Each row is where one point has got to under a steady rotation. How many ticks took it there?
The counts run from 0 to 249.
[-87,69,-25,-61,-237,176,-79,45,-75,106,-10,-1,0,37,101,-288,153,3,-48,174,-134,-309,311,138,-49,-104,95,91,-28,83,8,-60,0,-3,-86,494,23,-161,112,-159,-10,-70,-18,107,-60,-40,215,77,-94,194,294,56,-208,-129,149,-355,177,-71,-49,-249,-45,-169,117,-182] | 122
[-52,59,-80,-116,-1,-54,-14,-65,151,-36,134,-133,-163,-25,205,-291,160,63,18,89,-30,-125,300,291,-290,-46,157,-52,-222,277,2,178,-70,-185,-133,173,-73,-66,-2,-30,-185,147,-50,49,-154,-163,376,-74,-32,107,222,-179,-151,183,155,-213,146,36,79,-163,-190,-117,95,-94] | 140
[-244,31,-395,222,160,108,263,50,108,219,-76,-72,134,-67,113,-10,79,85,20,184,-224,-276,132,144,36,12,-180,-140,34,36,146,13,63,-220,-56,312,-99,8,250,-192,-300,-44,295,-104,84,-210,-114,-39,59,96,-137,132,-8,-39,-19,-100,90,-109,66,-114,-120,-76,118,-132] | 218
[54,223,-82,-79,-46,214,78,44,245,47,-63,-44,-77,52,47,-259,169,-432,60,178,-15,-205,303,110,41,-50,156,92,-46,55,112,-40,24,-86,29,216,-171,-317,14,-228,-152,90,101,74,-181,-58,-129,-39,-122,196,130,27,-144,-97,-104,-113,107,-98,-8,-44,-419,12,284,-58] | 90
[-150,-44,-202,-69,-53,34,-94,131,46,23,-46,-209,79,179,159,-293,-81,137,1,230,17,-146,349,114,-104,9,-80,-26,-292,26,56,242,-160,101,-102,147,-89,-255,106,-176,-186,-178,185,26,-201,-156,165,-3,-99,-94,257,63,-66,76,74,-365,101,-49,-105,-180,-57,-94,26,-271] | 130
[-40,73,-22,21,19,-41,-41,145,97,187,127,117,35,-112,152,-253,92,3,94,176,22,-136,255,142,37,-79,187,-18,186,65,-37,106,-21,16,-113,35,208,-127,84,15,-242,-41,108,212,-141,-17,319,68,-71,275,392,-21,-65,-121,128,-310,-40,-25,247,-217,-138,-155,311,-203] | 5
[-212,47,-360,208,111,157,254,55,131,218,-45,-57,162,-91,108,-5,133,110,20,169,-238,-284,127,144,18,-8,-205,-138,31,70,98,1,75,-242,-29,398,-67,4,241,-228,-284,-51,240,-120,78,-163,-102,-39,91,96,-156,125,-5,-33,11,-132,88,-93,51,-95,-96,-109,113,-100] | 219
[-15,-15,-260,85,122,-94,157,112,266,162,-20,-43,-40,-271,361,-293,317,41,18,-9,-72,-154,151,281,-105,-50,225,-2,-1,177,79,125,15,-9,45,27,-168,-40,111,84,-218,3,84,43,2,-9,46,26,-83,259,172,96,100,167,124,-3,156,-91,301,-175,-242,-174,194,-55] | 39
[-212,18,-186,164,-127,62,146,132,175,312,-149,-37,-90,-106,-37,-99,314,201,23,73,-191,-218,39,184,-139,-53,-41,127,-48,229,-5,44,-47,-60,125,222,-240,-32,211,-195,-351,-141,92,-118,54,-15,-136,174,269,188,65,76,49,-45,108,-150,129,-120,139,21,-241,-187,-41,61] | 49
[-256,137,-250,148,19,189,95,206,28,116,-158,-56,-145,7,6,-67,135,-13,75,-56,-94,-296,97,17,27,57,198,7,-47,59,1,161,-139,2,30,128,-192,-43,106,-97,-262,10,251,-5,-32,-165,-10,-56,-132,451,110,64,69,-140,131,-147,250,-139,46,1,-465,-145,170,52] | 57
[37,140,-344,160,47,-34,134,-2,356,198,-48,9,268,241,139,-183,43,-125,50,144,-74,-233,35,105,-46,86,70,58,-42,94,43,158,-108,-145,14,-16,-50,-227,141,-343,-216,93,283,49,-148,-169,-72,-55,72,74,-63,215,-145,-101,-99,-221,101,-34,202,-71,-127,153,275,-68] | 78
[-156,-24,-185,-70,-37,48,-61,106,57,46,3,-229,109,179,170,-259,-83,190,15,256,15,-104,350,139,-121,3,-103,-54,-321,64,60,250,-161,57,-102,175,-60,-219,106,-200,-202,-186,156,-36,-191,-130,167,15,-44,-116,217,64,-65,90,83,-358,72,-26,-99,-168,-39,-137,-29,-237] | 131
[-169,25,-288,209,211,-35,99,43,192,359,-5,-34,214,188,211,-302,-73,147,128,29,-41,-204,35,318,-7,44,32,-9,-62,265,77,283,-53,-21,-56,3,65,72,-11,-223,-206,-112,193,-15,101,-14,-146,204,35,72,147,78,31,-270,-61,-58,-47,36,254,-144,-117,-53,195,-116] | 183
[79,229,-76,-80,-99,245,47,9,242,69,-45,-43,-46,76,51,-266,193,-412,55,161,-46,-207,255,144,5,-56,168,128,-44,101,78,-70,22,-132,48,245,-158,-306,12,-235,-137,111,50,74,-176,-68,-126,-7,-85,180,84,38,-188,-148,-99,-89,125,-83,-1,-26,-393,11,271,0] | 89
[-129,57,-84,49,30,-52,-8,328,141,176,-3,20,-102,-95,28,-168,76,68,92,111,35,-54,192,29,36,-28,89,-16,22,30,-42,234,-108,103,17,-139,-53,-212,137,-6,-460,-194,227,90,-176,-61,131,81,32,263,315,27,131,-43,113,-302,-37,-101,144,1,-393,-167,200,-129] | 162
[-83,134,19,1,18,77,-8,77,59,188,218,113,-22,-144,92,-238,131,45,70,169,-62,-163,257,224,4,-132,99,-110,169,160,-47,35,58,-143,-111,219,235,-48,49,-16,-282,-17,7,125,-58,-13,323,98,6,258,357,-134,-117,-167,145,-258,-87,14,175,-169,-161,-208,295,-178] | 2
[-242,50,-187,238,-45,-97,29,14,28,221,-51,4,132,10,92,-95,-54,-55,13,333,-71,-264,249,142,48,-2,-119,81,50,2,170,-23,45,-37,-159,262,81,-64,232,-128,-208,15,293,121,-80,-177,71,-58,136,0,147,69,-165,-10,-80,-352,125,-111,199,-310,76,-15,121,-329] | 113
[-155,-46,-214,45,204,28,141,53,215,212,13,-210,18,-12,269,-365,84,203,73,81,-62,-122,197,448,-138,-51,-54,-62,-220,326,120,237,15,-92,-25,150,-81,91,-10,-122,-228,-158,23,-116,71,0,-130,198,3,-49,166,-33,58,-14,6,28,-20,42,116,-155,-184,-209,18,-116] | 31
[-9,195,-173,-72,122,115,37,1,138,-53,76,-114,6,191,137,-223,-99,-255,68,179,46,-162,313,126,-15,48,73,-98,-171,40,86,182,-52,-179,-153,125,-25,-257,-7,-179,-182,113,252,67,-235,-277,104,-180,-161,46,92,-25,-191,-37,-100,-208,122,8,-53,-80,-304,98,273,-178] | 247
[-283,125,-361,191,172,243,208,126,167,174,-12,-154,185,170,8,-36,-12,191,113,55,-171,-212,65,98,-2,46,-103,-181,-140,106,-21,222,-126,-140,-15,190,-27,-8,114,-348,-334,-85,253,-156,26,-187,-88,-20,-19,179,-40,76,20,-201,48,-117,58,-10,-35,45,-222,-168,148,16] | 64
[-210,-43,-247,50,221,-35,67,89,149,205,-49,-237,4,66,270,-363,-32,165,92,75,39,-115,219,397,-99,-13,-48,-13,-275,304,138,292,-43,-4,-67,50,-101,70,-47,-133,-228,-188,110,-85,43,-30,-122,172,-18,-86,189,-10,103,-27,-48,-5,8,21,115,-152,-219,-135,29,-171] | 29
[-96,-56,-174,-44,90,-268,48,57,131,179,70,43,-160,-62,161,-281,51,203,3,165,-39,-94,199,301,-171,-5,-73,-63,-98,219,86,208,36,-253,-195,11,-46,-105,145,-32,-375,-168,236,45,-63,-206,144,89,201,-50,116,-50,-18,86,-35,-261,13,0,171,-110,-257,113,116,-250] | 148
[-158,86,-29,20,-33,47,-96,60,104,121,-33,-167,-119,105,115,-376,80,-29,97,3,90,-178,247,274,-137,-42,287,199,-232,268,8,247,-165,165,-29,64,-44,8,-106,-74,-95,38,-24,97,-89,26,84,119,-146,239,445,-93,-44,-92,107,-122,145,1,150,-161,-258,-209,103,-50] | 21
[-175,72,-202,147,-19,143,172,46,323,211,-156,-273,-6,43,15,-182,231,-23,41,155,-127,-169,159,263,-128,-34,-68,192,-215,235,141,26,-66,-13,131,196,-313,-19,72,-275,-277,-30,25,-174,-25,-10,-314,96,143,36,22,75,4,23,-28,-14,116,-95,51,-16,-227,-185,-75,58] | 203
[-253,204,-85,204,98,83,25,50,143,186,76,-93,-69,45,34,-184,56,-2,147,-26,-13,-183,114,217,-59,-10,262,25,-44,280,-30,223,-151,-13,-35,-9,92,149,-103,-86,-241,162,34,69,-34,-36,152,42,-92,375,338,-140,-28,-224,127,-98,61,31,229,-81,-297,-247,234,34] | 175
[-228,47,-96,136,45,-22,3,296,159,217,-16,-52,-56,-29,-23,-132,12,161,110,191,40,-43,179,43,24,-24,-4,-1,-22,65,-31,275,-155,108,26,-151,-5,-178,145,-81,-537,-220,220,39,-176,-61,61,133,93,183,309,-1,114,-77,73,-297,-69,-85,128,30,-347,-172,143,-118] | 164
[66,57,-159,37,46,169,128,18,302,308,22,-24,184,13,250,-417,264,35,89,3,-123,-216,70,334,-76,-73,154,52,9,290,-2,76,-18,-55,79,203,-22,-35,-8,-222,-79,-71,-71,-24,85,139,-125,246,-38,200,165,112,-29,-215,54,24,31,-4,189,-113,-131,-192,182,42] | 189
[-152,95,52,12,-141,69,-115,33,151,196,-1,-148,-45,136,23,-372,133,62,89,76,9,-178,212,300,-174,-89,186,217,-185,322,-52,144,-158,117,26,152,8,-21,-78,-182,-155,-34,-129,42,-53,102,109,210,11,187,423,-96,-103,-166,142,-183,26,7,116,-137,-154,-271,39,8] | 18
[-55,-61,-295,136,96,-152,158,164,241,181,-87,-11,-56,-240,349,-236,280,58,17,13,-73,-164,121,226,-70,-12,186,70,34,108,69,165,-5,17,36,-56,-217,-79,172,71,-259,-25,187,46,-31,-39,19,33,2,240,139,140,126,170,87,-75,155,-93,330,-159,-231,-107,165,-77] | 41
[-20,-16,-190,9,165,69,174,41,258,175,49,-151,-34,-228,344,-357,299,122,68,6,-113,-152,172,443,-175,-86,99,-66,-71,333,60,120,48,-144,25,200,-95,77,-5,-27,-191,-44,-74,-75,74,64,16,149,-56,133,143,-35,49,66,131,87,54,1,172,-158,-191,-253,114,-33] | 35
[-215,-40,-243,63,225,-58,60,83,140,183,-53,-223,-10,105,247,-377,-72,133,103,65,50,-130,219,362,-101,20,2,31,-292,265,141,335,-67,65,-97,2,-127,66,-39,-109,-198,-165,146,-49,6,-57,-132,165,-39,-54,222,-23,92,-15,-42,-18,30,-2,129,-169,-224,-113,32,-187] | 28
[-79,-10,-204,-39,93,-300,13,24,95,77,62,-2,-163,-49,223,-274,31,92,-5,122,26,-120,233,257,-200,10,85,-59,-148,186,83,246,-24,-184,-196,-48,-71,-112,75,40,-268,-18,229,93,-136,-244,267,-39,73,29,176,-83,-31,171,26,-257,116,0,181,-177,-288,100,165,-217] | 145
[-192,156,-155,129,-23,217,179,1,250,137,-122,-263,-133,-58,26,-153,291,-128,27,78,-133,-228,178,259,-116,-56,43,152,-173,237,114,-47,-8,-93,103,330,-287,43,18,-191,-238,139,-1,-107,-4,-34,-183,24,36,162,34,-37,-27,25,29,33,173,-107,53,-29,-319,-243,-29,103] | 206
[-87,66,-27,-48,-248,186,-89,5,-63,142,1,-3,9,39,65,-302,142,39,-25,195,-146,-326,310,166,-59,-96,47,98,-22,108,27,-73,9,-40,-76,521,43,-167,110,-190,3,-59,-17,88,-45,-24,199,74,-37,166,260,33,-215,-122,133,-345,155,-74,-33,-253,-7,-147,112,-193] | 121
